In the rows, 128 means zero.
One turn sends every row of this set to another row. A few are shown first. Where does it send the rows asked after them?
Fubo: [104 115  86 103 143 134 110 149 128 122 122 138 147 163 117 122 102 170
 116 169 149 133 103 117 114]
tega: [152 113  93 111 130 110 125  80 151 163 157 145 144 112 104 124 113 130
 113 120 154 127 145 145 111]
sipug: [149 159  90  76 136 102 122 131 174 111 145 125 120 143 120 117 137 102
 131 145 138  90 133 144 139]
sume: [118  93 120 140 146 125  92 168 141 125 130 111 146 110 103 124  98 159
 124 148 137 126 128 115 133]
suko: [149 137  96  70 147 118 116 146 174 130 153 119 148 160 110 122 136 122
 129 125 118  94 133 138 139]
zetav: [135 138 107  69 177 114 107 140 151 128 133 129 141 162 119 130 121 131
 126 117 135  99 107 132 123]
fekap: [142 135 166 133 128 123 134  81 144 127 135 143 126 151 109 126 121 125
 130 105 144 140  96 136 110]
Tetug: [166 112 166 112 122 123 137 102 152 140 149 146 153 152 108 124 131 124
 121 103 126 151 124 140 108]
fodi: [142 114  77 142 146 117 118  84 131 128 153 124 135 119 106 120 115 119
 128 111 144 119 137 113 110]
zibef: [147 144 142  78  89 117 128 128 141 115 122 157 137 146 131 113 137 109
 119 139 120 177 132 117  94]
ven: [140 140 121 154 134 131 128 144 154 138 148 122 145 119 122 126 123 160
 128 148 125 198 131 116 116]
Lesiv: [136 160 102  76 165  99 113 124 151 110 124 133 112 143 126 126 123 111
 128 138 154  97 106 138 121]
lami: [123 115  80  89 103 129 121 158 148 133 153 130 160 162 105 125 115 172
 117 171 127 133 133 130 131]
pege: [179 116 146 130 110 122 142 106 158 111 154 136 142 142 114 111 145  93
 129 117 119 143 145 129 114]
dumo: [162 104  85 120 141 107 120  90 138 135 151 138 142 107 116 117 117 114
 115 120 152 130 154 126 102]
zuf: [127 131 113 123 107  93 122 154 151 150 137 138 116  79  98 138 116 127
 126 184 146 130 132 141 135]
mikeb: [117 136  73 107 130 113 122 141 128 104 115 151 119 137 126 118 115 132
 120 199 161 135 112 119 107]
varil: [148 101 142  82 113 118 126 178 152 113 147 126 138 149 119 117 131 120
 141 166 117  94 100 132 118]
Febe: [156 139 145 152 117 120 140  85 147  98 138 132 116 141 115 113 134  95
 137 120 137 132 117 126 115]
Zagu: [140 148 117 159 120 134 132 136 168 136 150 123 137 113 121 116 126 153
 129 161 129 191 137 126 123]
ladem: [131 123  85 133 134 120 124  75 144 157 156 131 138 123  95 128 111 135
 126 111 147 117 127 131 120]
kad: [111 151 137 122  95 158 119 110 160 104 116 133 134 172 117  95 125 131
 134 128 118 148 110 113 122]
geril: [135 134  66  94  91 107 134 150 146 117 146 141 133 136 115 120 127 135
 119 201 139 135 142 131 126]
zegim: [140 153 124 154 123 123 127 128 162 126 142 128 125 107 130 116 117 157
 123 164 147 194 131 130 118]
led: [136 108 154  77 123 116 123 169 145 121 138 134 132 151 121 122 119 132
 136 163 133  96  81 138 113]
dage: [129 123 146  93 117 115 126 157 149 109 132 131 114 145 122 117 120 123
 143 174 142  87  75 139 118]
pipur: [140 118 133  97 108 117 131 168 155 101 142 122 120 143 120 112 132 110
 147 178 126  85  94 132 124]
Sori: [139 146 128 148 136 120 122 136 147 128 141 126 133 111 130 124 113 163
 123 151 142 201 125 121 108]
fefi: [123 105 122 130 154 109 103 159 140 132 110 144 123  85 115 126 105 129
 118 175 157 133 123 127 114]
Kalu: [120 117 112 133 100 109 110 163 153 141 156 105 139 105  87 136 110 156
 133 156 127 123 136 129 153]
Begi: [127 156 150  85  70 128 123 109 159 123 130 143 134 160 119 109 122 142
 123 130 127 162 118 135 118]
dom: [131 137 129 115 114 144 124 130 142  97 110 147 136 156 129  97 143  98
 131 136 111 164 122  96  98]

kad moves to Begi
fekap moves to Tetug
Where do these go?
lami moves to geril
pipur moves to dage
ladem moves to tega
sipug moves to Lesiv
ven moves to Zagu
sume moves to Kalu

